In the data rows, zero lies at 4.5, halfway between 4 and 5.
Some points:
[5 8 2 4 5 5 7 5 7 5 6 3 7 5 6 3 8 4 5 2 7 4 5 5 1 5 5 2 7 2 4 6 5 4 3 8 3
 3 5 7 3 4 3 4 5 4 5 3 6 4 7 5 2 2 4 2 2 4 3 5 9 5 2 6]
[2 4 4 8 5 7 7 3 4 2 5 5 6 4 5 4 4 5 5 3 3 5 4 7 3 2 3 0 3 5 2 7 4 5 5 4 6
 3 5 4 2 4 5 4 5 3 5 4 7 5 6 3 3 0 2 5 8 5 1 6 6 5 7 3]
[4 7 5 6 5 5 3 2 6 6 2 5 2 4 5 7 3 3 5 2 5 5 1 6 4 6 5 5 5 3 4 5 6 2 6 6 3
 5 4 3 6 0 7 4 4 7 4 5 8 3 6 4 5 4 2 2 3 4 5 7 6 6 6 6]
[8 5 8 5 4 3 4 4 7 4 5 6 2 3 7 7 2 6 1 6 3 2 6 4 5 4 4 4 4 6 4 4 1 4 5 2 5
 5 2 4 6 4 3 4 2 4 8 1 2 6 0 6 4 4 5 1 3 5 7 7 5 4 4 7]
[2 2 4 2 7 2 6 3 4 6 2 3 6 5 5 3 4 6 5 3 5 4 4 3 8 6 6 9 3 6 4 4 6 3 6 2 4
 5 3 4 6 6 4 5 5 7 7 4 6 4 8 4 4 3 6 6 8 3 5 5 4 3 1 3]
[7 8 8 8 6 7 8 2 5 4 2 4 5 6 6 4 7 2 6 4 3 5 2 3 4 5 6 6 5 4 5 7 5 5 6 5 4
 3 3 3 3 3 4 4 4 8 2 8 3 3 5 8 3 4 4 5 5 3 7 5 8 6 6 6]
[5 6 4 2 5 3 5 5 3 4 4 4 6 3 2 5 3 6 4 4 6 6 4 8 4 4 2 5 3 3 9 5 7 5 4 5 8
 3 5 7 2 4 6 7 6 2 8 3 3 6 5 6 5 8 4 4 3 4 6 2 4 6 4 4]
[9 7 6 5 5 4 0 4 5 5 4 9 3 4 6 6 6 7 7 5 7 2 6 5 6 6 4 5 5 4 1 2 6 5 5 5 5
 2 5 4 4 6 4 4 4 5 4 2 5 4 3 4 6 7 3 3 7 2 4 5 6 7 5 4]
[5 4 4 4 4 5 5 6 1 4 7 0 6 4 6 5 7 3 6 4 6 6 2 4 8 6 3 3 4 7 4 4 4 6 4 4 3
 4 7 6 8 6 3 6 4 7 5 3 4 4 2 4 5 4 5 3 7 1 6 5 3 4 4 3]
[6 6 5 8 4 3 6 6 7 6 5 6 0 7 5 3 4 5 5 6 3 6 6 2 3 8 6 4 7 8 4 3 3 5 5 3 7
 7 4 5 4 1 6 6 3 2 4 5 3 5 6 5 5 7 8 4 6 3 5 2 3 3 5 5]
[3 3 8 4 6 4 4 4 5 3 2 7 5 2 5 4 5 5 9 4 6 4 2 2 5 5 5 7 4 6 3 4 4 2 3 4 5
 6 7 4 7 6 6 7 7 4 5 5 4 5 3 4 4 5 8 4 3 6 5 9 3 2 7 2]
[5 2 5 3 5 7 8 8 5 4 6 6 4 4 5 5 2 6 1 3 6 6 7 5 6 3 4 4 2 3 5 0 5 4 3 7 2
 0 6 3 4 4 8 4 5 2 6 5 5 5 5 5 3 8 3 3 2 4 5 5 1 5 5 6]
[1 3 6 2 6 4 2 4 6 3 7 7 7 4 3 1 3 1 4 4 7 4 4 4 4 6 5 4 4 3 4 4 3 2 6 5 2
 8 3 7 5 9 2 5 1 3 2 5 7 5 2 7 6 5 1 4 5 3 2 3 4 6 4 5]
[4 3 5 6 5 4 4 7 3 6 4 5 5 6 4 6 4 6 3 4 4 4 3 2 3 3 3 5 5 6 7 2 5 8 3 2 5
 4 6 6 6 5 2 3 4 3 4 5 7 4 5 5 2 4 5 7 3 7 2 3 5 9 4 2]
[3 1 0 4 3 4 5 5 5 5 1 7 2 4 2 3 6 5 5 7 5 3 5 3 4 6 3 6 3 5 7 6 6 5 3 5 5
 5 6 2 5 3 2 3 4 3 5 3 4 5 6 6 3 5 4 7 3 4 5 4 3 5 8 7]
[3 4 5 5 5 6 5 5 5 5 6 4 4 5 2 5 5 4 8 4 5 4 8 8 3 3 6 7 8 1 4 5 7 5 4 0 4
 5 4 4 7 7 4 5 5 4 4 2 5 5 4 5 4 5 4 6 6 4 5 3 4 7 5 7]
[5 4 6 7 5 5 1 4 3 7 5 6 6 4 4 2 5 3 4 8 1 4 7 6 5 3 5 6 4 8 4 5 6 6 4 5 5
 3 6 6 5 3 5 7 5 5 6 5 5 3 3 3 1 3 5 5 3 5 7 4 2 4 3 3]
[6 8 5 5 2 7 5 2 6 5 4 2 7 7 6 6 6 5 3 4 5 7 7 5 7 4 1 5 5 7 5 6 2 2 2 5 5
 5 6 4 4 2 6 4 6 5 3 6 1 6 4 3 3 3 1 5 4 3 3 6 7 5 5 3]
[3 3 0 1 5 3 5 4 4 3 2 4 5 5 5 0 2 4 3 1 2 4 6 4 3 3 8 2 3 2 8 4 6 5 3 6 3
 8 4 5 6 5 6 4 4 3 3 5 4 6 3 5 8 4 7 6 4 2 5 3 4 4 5 2]
[4 4 5 2 3 6 5 4 2 4 5 6 4 4 5 5 5 9 5 7 5 2 4 6 3 2 7 4 4 6 8 5 5 4 6 2 3
 3 6 7 4 5 4 5 3 5 4 5 3 3 6 4 6 4 3 7 5 7 2 2 3 4 6 5]
[5 4 3 7 4 2 4 2 3 7 3 5 5 3 2 7 5 4 3 7 5 5 3 4 5 4 5 4 6 4 5 2 3 5 2 3 6
 3 2 5 2 6 6 5 2 4 4 7 2 5 6 0 4 4 7 5 5 4 7 5 4 3 7 4]
[2 6 5 4 5 2 4 4 4 2 5 2 1 5 2 3 7 6 6 4 5 1 5 5 4 4 3 3 4 4 4 4 6 7 3 3 3
 5 4 4 4 6 5 5 5 5 3 6 5 3 4 2 5 7 3 7 2 5 6 2 5 5 1 8]
[3 4 7 8 5 3 5 3 7 6 6 6 4 3 7 4 3 4 3 5 3 7 2 7 1 2 5 3 8 5 6 6 4 6 3 7 3
 7 5 7 3 7 5 0 7 4 4 4 5 5 5 5 7 2 3 6 6 5 2 4 7 2 5 6]
[7 3 3 5 5 6 2 2 4 4 5 3 4 9 1 4 3 4 5 4 4 5 5 5 4 7 3 4 4 6 4 5 4 5 4 5 6
 2 6 5 5 6 6 4 4 6 4 2 2 3 3 5 3 5 6 5 7 9 5 4 4 3 3 5]
[4 9 3 6 2 4 4 7 5 3 3 4 7 6 7 6 3 3 6 5 1 6 4 1 5 3 2 5 5 1 7 5 3 3 4 7 5
 3 5 3 3 2 4 4 6 6 3 4 5 1 7 3 4 3 2 3 6 5 6 3 4 2 5 5]
[4 3 2 3 2 4 5 6 7 4 4 4 6 7 6 6 3 1 6 4 3 0 4 7 6 7 4 7 6 5 4 3 3 7 7 4 5
 5 4 5 5 4 4 5 5 3 4 8 4 7 4 5 7 4 7 4 3 3 5 4 5 0 5 3]
[4 4 6 1 3 3 5 5 3 5 6 3 4 4 8 7 2 2 2 5 6 6 5 5 5 6 4 4 3 6 0 6 5 3 2 6 3
 5 2 3 2 5 3 7 4 4 3 3 5 5 3 8 7 4 7 4 3 6 4 4 3 5 4 3]
[5 4 3 3 3 6 5 8 5 6 3 3 5 5 2 5 7 3 4 4 2 5 4 2 5 6 4 4 5 4 6 5 7 4 5 4 5
 7 6 2 3 7 4 6 5 9 6 6 5 9 4 5 8 2 6 2 4 3 4 4 2 3 2 4]
[6 0 6 3 5 4 2 6 2 1 5 4 6 1 6 3 2 7 5 6 8 7 6 3 8 5 6 4 7 6 3 5 5 5 6 6 6
 4 3 3 7 5 6 7 6 5 5 8 6 5 3 4 5 2 6 5 5 5 1 7 6 6 4 6]
[7 5 4 6 1 5 4 4 2 5 6 3 3 4 3 5 7 4 2 7 2 2 3 5 5 5 5 5 5 5 3 5 4 3 7 6 7
 6 3 4 7 7 6 5 5 4 3 2 3 5 7 5 1 8 4 4 6 6 4 5 5 4 3 3]
[6 3 5 3 7 6 6 4 4 5 4 6 3 4 6 2 5 5 5 3 4 9 4 6 4 2 5 6 2 0 4 4 2 4 3 4 5
 6 2 5 4 0 1 2 6 4 5 7 6 3 6 2 6 4 2 1 3 7 2 5 4 4 9 5]
[3 6 1 4 3 4 4 5 7 5 7 3 2 4 3 6 6 3 4 1 6 7 7 3 3 3 3 5 2 3 4 5 7 6 9 4 3
 3 5 7 4 7 3 5 3 3 4 5 2 4 5 3 4 5 5 6 2 4 6 4 4 5 3 4]
[1 5 7 3 6 5 3 6 5 7 6 6 5 2 1 6 5 6 5 5 5 3 7 4 4 6 7 2 3 4 4 6 0 6 6 5 3
 5 3 4 3 3 5 2 5 4 6 4 6 4 4 5 7 8 4 6 5 6 7 6 5 8 5 5]
There is one direction along which these points spread out most. Take the direction at right angles to it along which they spread out most. Go by this last direction. For each point below, how far along it does it lie, from 0 to 99? 50 is the average, and the first point above lies past it. One standard deviation of the points above along it is 16.
[5 4 3 3 3 6 5 8 5 6 3 3 5 5 2 5 7 3 4 4 2 5 4 2 5 6 4 4 5 4 6 5 7 4 5 4 5
 7 6 2 3 7 4 6 5 9 6 6 5 9 4 5 8 2 6 2 4 3 4 4 2 3 2 4] 47
[1 3 6 2 6 4 2 4 6 3 7 7 7 4 3 1 3 1 4 4 7 4 4 4 4 6 5 4 4 3 4 4 3 2 6 5 2
 8 3 7 5 9 2 5 1 3 2 5 7 5 2 7 6 5 1 4 5 3 2 3 4 6 4 5] 82
[4 3 2 3 2 4 5 6 7 4 4 4 6 7 6 6 3 1 6 4 3 0 4 7 6 7 4 7 6 5 4 3 3 7 7 4 5
 5 4 5 5 4 4 5 5 3 4 8 4 7 4 5 7 4 7 4 3 3 5 4 5 0 5 3] 42
[5 2 5 3 5 7 8 8 5 4 6 6 4 4 5 5 2 6 1 3 6 6 7 5 6 3 4 4 2 3 5 0 5 4 3 7 2
 0 6 3 4 4 8 4 5 2 6 5 5 5 5 5 3 8 3 3 2 4 5 5 1 5 5 6] 64
[6 3 5 3 7 6 6 4 4 5 4 6 3 4 6 2 5 5 5 3 4 9 4 6 4 2 5 6 2 0 4 4 2 4 3 4 5
 6 2 5 4 0 1 2 6 4 5 7 6 3 6 2 6 4 2 1 3 7 2 5 4 4 9 5] 70
[3 3 8 4 6 4 4 4 5 3 2 7 5 2 5 4 5 5 9 4 6 4 2 2 5 5 5 7 4 6 3 4 4 2 3 4 5
 6 7 4 7 6 6 7 7 4 5 5 4 5 3 4 4 5 8 4 3 6 5 9 3 2 7 2] 36
[5 4 3 7 4 2 4 2 3 7 3 5 5 3 2 7 5 4 3 7 5 5 3 4 5 4 5 4 6 4 5 2 3 5 2 3 6
 3 2 5 2 6 6 5 2 4 4 7 2 5 6 0 4 4 7 5 5 4 7 5 4 3 7 4] 34
[5 8 2 4 5 5 7 5 7 5 6 3 7 5 6 3 8 4 5 2 7 4 5 5 1 5 5 2 7 2 4 6 5 4 3 8 3
 3 5 7 3 4 3 4 5 4 5 3 6 4 7 5 2 2 4 2 2 4 3 5 9 5 2 6] 66
[3 4 5 5 5 6 5 5 5 5 6 4 4 5 2 5 5 4 8 4 5 4 8 8 3 3 6 7 8 1 4 5 7 5 4 0 4
 5 4 4 7 7 4 5 5 4 4 2 5 5 4 5 4 5 4 6 6 4 5 3 4 7 5 7] 63
[1 5 7 3 6 5 3 6 5 7 6 6 5 2 1 6 5 6 5 5 5 3 7 4 4 6 7 2 3 4 4 6 0 6 6 5 3
 5 3 4 3 3 5 2 5 4 6 4 6 4 4 5 7 8 4 6 5 6 7 6 5 8 5 5] 63
[2 2 4 2 7 2 6 3 4 6 2 3 6 5 5 3 4 6 5 3 5 4 4 3 8 6 6 9 3 6 4 4 6 3 6 2 4
 5 3 4 6 6 4 5 5 7 7 4 6 4 8 4 4 3 6 6 8 3 5 5 4 3 1 3] 46
[7 8 8 8 6 7 8 2 5 4 2 4 5 6 6 4 7 2 6 4 3 5 2 3 4 5 6 6 5 4 5 7 5 5 6 5 4
 3 3 3 3 3 4 4 4 8 2 8 3 3 5 8 3 4 4 5 5 3 7 5 8 6 6 6] 31
